One hidden turn or mirror swaps the rows below in pairs. Which row is each named row swapped with?
topob: [ -3.5  -8.6 -30.2  -7.1 -13.8   9.3  15.9  13.6  -4.9  12.2   9.4   3.3
  -6.7  21.7 -12.8  -2.2 -14.7  16.2  -8.3  -7.6]
vekad: [-16.3  -3.3  10.0  -7.2  -3.3  19.0   3.1   1.5  -9.0 -16.2  -4.3   1.4
 -10.9 -26.2 -17.1 -11.0  11.7 -16.6   7.8   7.5]
Medi: [-15.6  -2.5   2.8  -4.1   6.5  11.2  -5.1  -8.1  -0.9 -17.0  -3.9   4.0
 -12.5 -28.1 -16.2 -12.2   1.0 -10.5  20.5  -1.6]
famog: [  9.7  -2.7 -13.7   8.3  28.4  -9.4   2.8  -8.2 -31.4  -2.3  -6.4 -12.9
  -8.2   7.4   0.7 -10.5 -15.4 -14.2  -8.4  17.2]
Piba: [ -3.7 -15.6 -17.0 -25.0 -19.6 -15.6   5.8  39.0 -20.7 -16.2  -7.8  20.2
 -13.0   7.3  -2.7 -17.3  -3.9 -25.2  -5.6   6.0]
sife: [  0.9  -8.5  -1.9 -11.5 -26.8 -11.5  -2.1  35.3 -29.6  -7.1  -5.0  14.9
 -11.3  16.8  -0.4  -7.5   0.2 -21.4  -8.7   0.3]
lev: [ -5.4   3.8   1.6  -2.3  16.1 -16.7  -0.9  -2.7 -32.5  -8.9  -0.7  -1.6
 -20.6  -7.7   9.3 -16.6   0.7 -26.1  -3.1  23.4]
Bav: [ -0.6  -7.7 -16.1   9.7  25.2 -13.4  10.1 -17.4 -26.3   4.8  -4.0  -6.6
 -18.5  -3.0  -6.4 -14.3   2.4  -7.0 -13.9  15.1]
bedir: [  0.1 -18.0  -2.5  -4.9 -25.8 -12.6   0.7  41.7 -11.3 -13.3   1.7   6.6
 -17.1   9.2  -4.7   1.6  -2.1 -26.9  -6.2  -3.5]
gidom: [  5.0 -18.0 -14.9 -10.8 -14.2 -18.0  -4.0  45.1  -9.4 -17.8   1.8  18.7
  -9.1   9.9   0.3  -5.5  -1.5 -24.4  -7.2   0.8]
viba: [ -4.0 -15.5  -7.8 -13.7 -29.7 -17.4  -9.3  40.0 -21.5  -9.2  -1.8   9.4
  -8.4   4.3  -3.4  -7.3  -3.4 -28.2  -7.0  10.4]
Tarad: [-18.2   0.6  11.5   0.3   5.7  18.0  -3.9  13.6  -9.6 -16.3   5.7   3.7
  -3.0 -19.4 -29.1 -14.1  -4.7 -19.4  14.2   2.5]
Vitel: [ -4.1  -4.0 -30.3  -2.0 -11.9  -6.9  14.4  19.9   8.9   6.0  -2.9  -9.2
 -11.4  23.4 -23.0   3.1 -19.1   8.8  -5.8  -6.7]
seku: [-32.9   0.1   1.2  -8.5  12.6  19.3 -12.6   8.4   2.7  -3.0   7.6  -6.5
  -6.2 -13.9 -20.0 -13.4 -11.9  -9.5  10.3   8.2]
dum: [ -6.1 -10.8  -6.8 -17.8 -13.8 -15.9   7.2  43.1 -11.6 -10.0  -3.7  12.4
 -11.9  13.8  -2.7   6.3  -6.1 -31.8  -9.1   0.8]
Musog: [-15.4 -11.6  -3.7 -15.0 -27.9 -14.1   1.1  39.6 -15.5  -8.9   2.1  15.8
 -17.7   6.5  -2.3  -2.4  -0.8 -27.0  -6.4  13.7]
zud: [-26.8  -7.4   9.2 -10.6   7.6  21.5  -2.4   0.9   2.8 -16.0  -8.2  -3.7
  -4.7  -7.1 -15.0 -23.8  -4.8  -3.0  13.6  12.1]
dabon: [ -4.2   1.1  -5.7   3.2  34.6 -15.1  10.6  -0.8 -22.5  -3.0 -16.6  -7.6
 -10.2   1.8  -3.3 -26.6 -13.9  -9.7 -14.3   3.3]
puzu: [ -1.7 -14.8 -38.6  -4.0  -8.0   1.6   8.6  12.8   9.5  18.5   6.2   0.8
  -6.6  15.8  -8.2  -3.1 -16.3  11.2  -1.8  -0.4]
lat: [-18.4  -1.4  19.6 -13.2  14.4  14.8   3.3  10.8  -9.0 -14.5  -1.1  -7.9
 -10.6  -9.9 -22.1 -14.1  -7.9  -8.5  19.2   1.2]
lovu: [  2.8 -15.6 -31.6 -11.4  -9.3  -2.7  12.1  11.0   2.5  10.3   0.1   4.5
 -19.6  23.5 -18.5  -9.9 -13.3  13.6  10.3   0.6]
gis: [-20.1  -4.8   5.0  -7.0   9.8  17.6  -0.3  -2.7   5.4   0.1   2.9  -4.1
 -18.7 -24.3 -14.3 -12.3  -8.3 -14.1  16.5  -8.0]
datul: [ -6.7   5.2   5.5  -8.5   1.6  26.9  -3.3   8.7  -8.0 -22.6  -3.0  -8.4
  -1.2 -16.6 -11.1  -9.1  -4.7 -15.9  14.1   3.5]
Pizag: [ -1.4 -15.5 -10.2 -11.2 -21.8 -23.8  -2.5  36.2 -20.4 -10.2   5.1  24.2
 -11.4   8.4  -5.0   2.5   2.9 -22.9  -7.5   3.4]
gov: [ -3.7 -13.0 -33.8   0.0 -19.7  -2.5  12.5  10.8   5.0   6.8   5.2  13.2
  -6.5  12.7 -24.4   0.7 -15.8  12.7  -7.1  -5.5]
lezin: [-13.3  -0.7  -8.2   5.3  28.9 -21.8  11.8   1.8 -22.6  -3.7 -14.2  -6.4
 -14.7  -5.1   6.0 -20.3 -23.2 -19.1  -9.6   8.3]
rop: [  1.9  -8.7 -37.5 -10.6 -22.7   4.8  13.7  13.1   4.1   8.3   5.6  -4.3
 -10.5  19.7 -16.9  -5.6 -13.8  11.2   0.3   4.0]
zav: [-22.2  10.0  -5.2  -8.3  11.9  19.7   1.3  -5.2  -3.5 -21.9   4.8   1.5
  -9.0 -19.7 -10.6  -5.8   1.6  -4.7   8.7  10.5]
dafes: [-24.1   2.6  13.7  -6.2   6.3   9.0   2.0   9.9  -0.1 -12.4   2.2 -12.5
 -15.0 -15.7 -14.0  -7.9 -15.0  -5.3  26.5   0.7]
Zevif: [-12.9 -13.0 -12.4 -16.6 -23.4 -14.4   0.1  40.3  -8.1  -9.4  -2.0  11.5
  -9.0   8.0  -2.2  -1.7   2.3 -31.0 -15.5   6.8]
gizof: [  4.7 -22.5 -31.9   0.6 -12.6  -1.9  11.3  15.6   7.6   4.5   3.6   2.3
 -10.4  19.4 -26.5  -2.5 -22.3   8.9  -4.6   0.2]
befek: [  0.4  -0.8  -9.9   2.2  21.0 -17.7   4.6 -16.1 -26.1  -2.4 -16.0  -1.3
  -7.7   2.0  -0.2 -18.1 -18.9 -29.2  -9.3  14.5]
zamem: [ -4.8 -11.4 -30.3  -3.3 -14.9  -9.6   6.5  11.4   9.2  15.6   0.8  -6.0
 -13.0  25.6 -17.0   1.7 -10.6   6.8  -6.8   1.1]
mur: [-10.4  -5.8 -12.4   5.8  29.2 -22.1   8.5 -11.8 -31.9  -3.6  -6.3  -7.7
 -20.8  -5.1  -6.9 -20.9 -10.1  -7.6  -2.7  12.6]
deviv: [  1.0 -15.2 -11.5 -17.8 -13.9 -19.2  -1.5  41.4 -18.8 -15.1  -2.7  17.8
  -6.8   7.6  -4.5  10.3   2.0 -18.5   1.2   6.3]
godud: [-16.5   6.8   0.0 -19.1   5.0  14.3  -3.3  -6.1  -2.5 -19.6  10.6  -8.6
  -2.5 -12.7 -16.3  -6.8  -3.1  -9.4  19.3   1.2]
pidov: [ -8.7 -16.3 -41.2  -1.1 -10.4  -5.0   7.3  19.0   8.6  14.0   2.4  -0.1
  -1.2  18.1 -16.4  -1.2 -21.4   4.0   5.4  -2.2]
veka: [-15.7   9.2  -5.3  -3.4   4.8  22.7   8.5 -15.5  -0.5  -3.9  -1.4  -7.2
 -12.1 -15.6 -14.3 -16.3 -10.9   0.7  10.7  12.7]
sisu: [ -8.9 -17.9 -19.0 -12.5 -20.2 -22.4  -8.4  44.6 -15.2  -9.8  -4.2  11.9
  -3.4   9.0  -3.9  -5.5  -4.9 -29.8   0.7   5.9]
ralid: [  0.7 -17.9 -34.2   4.6  -8.2  -2.5  19.4  19.5   5.8   6.6   6.1  -4.6
 -13.3  19.3 -10.8  -0.2 -16.2   6.3 -15.4  -8.2]
vad: [  5.6 -13.6 -13.7 -19.8 -22.5 -15.6   0.6  34.4 -18.5  -5.2  -2.1  15.2
 -11.4  13.4   7.4  -6.0  -0.5 -30.0  -4.0  11.5]
guf: [-20.3   3.0   0.4   2.7   2.8  14.6  -1.4  -4.0  -8.3 -23.2  11.6   2.4
  -9.7 -23.8 -21.3  -2.2  -8.7   0.0  11.1   9.9]
Vir: [ -4.0   0.6  -1.3  11.5  17.2 -15.9  -1.1 -18.3 -27.3  -6.4 -13.1   0.6
 -19.8   0.7  -5.8 -12.7  -9.5 -19.3  -5.7  25.5]
nimop: [  2.4 -12.8 -34.8   2.7 -20.1   3.2   4.4  10.9   6.2   7.8  -2.7   3.7
  -8.0  19.0 -15.0   0.1 -27.9   3.7   5.9   1.4]
robu: [-23.6  -0.2   9.1  -8.0   7.5  15.7   5.6   0.7  -6.3 -14.3  -7.8   6.1
 -12.1 -25.5 -16.3 -16.3  -2.8 -13.1  18.9  -0.8]
Matob: [-10.8  -9.6  -5.5  -2.1  30.8 -19.7  -3.5  -5.3 -24.9  -6.3 -10.8  -6.9
 -10.4  10.7   4.3 -27.5  -3.3 -10.8  -5.5  22.6]
davas: [-15.0   1.4  -9.8   7.9  25.5 -22.3 -17.8   2.0 -19.1   4.6 -13.0  -4.4
 -10.3  -0.1   0.0 -23.9 -15.2 -21.9 -13.6  15.1]
nog: [-10.3 -11.8 -15.3   5.0  27.3 -17.9   6.2 -15.9 -29.1  -7.9  -2.7  -0.2
 -17.3 -13.5 -10.0 -13.9 -11.5 -18.1  -7.4  17.2]
mizap: [ -1.9  -0.2  -9.1  18.4  22.6 -18.8  -1.8 -10.3 -24.9  -8.1  -8.2  14.0
 -12.7 -10.0   3.8  -8.0 -10.1 -15.2 -12.3  17.1]
tudu: [-12.5  -6.5  -9.6   3.5  20.4 -24.5  -0.3  -3.4 -29.0  -3.7  -5.3 -13.2
 -24.9 -15.2  -4.2 -23.9 -13.0 -22.2 -14.3   6.1]
Debi: [  1.6 -14.2 -38.3  -2.0 -14.0  -3.9  15.1  14.7  -0.7   4.5  -9.4   5.6
  -3.1  15.2 -22.5   4.0 -20.2  13.5  -7.1   1.6]
Savu: [ -1.3  -0.4 -17.0  17.7  34.8 -17.1   0.9  -4.2 -22.8   2.4  -4.7   0.7
  -7.0  -1.6  -8.9 -22.8 -11.1 -10.0 -12.7   6.2]
raka: [ -6.4  -6.4 -34.6   2.7 -12.5  -6.9  12.9   8.8  10.0  15.9   0.1   3.1
 -16.5  20.7  -8.4  -5.6 -11.7  14.4  -7.5   0.8]
Latiz: [ -2.9  -9.7 -24.7 -14.8 -15.8 -17.8  -6.0  38.0 -21.1 -19.0   6.8  13.5
  -6.6   7.7   5.5   1.5  -5.3 -27.8  -2.8   9.5]

Swapped with raka: Musog
Swapped with Bav: vekad
Swapped with lev: veka
Swapped with Savu: Tarad
Swapped with puzu: viba
Swapped with befek: godud

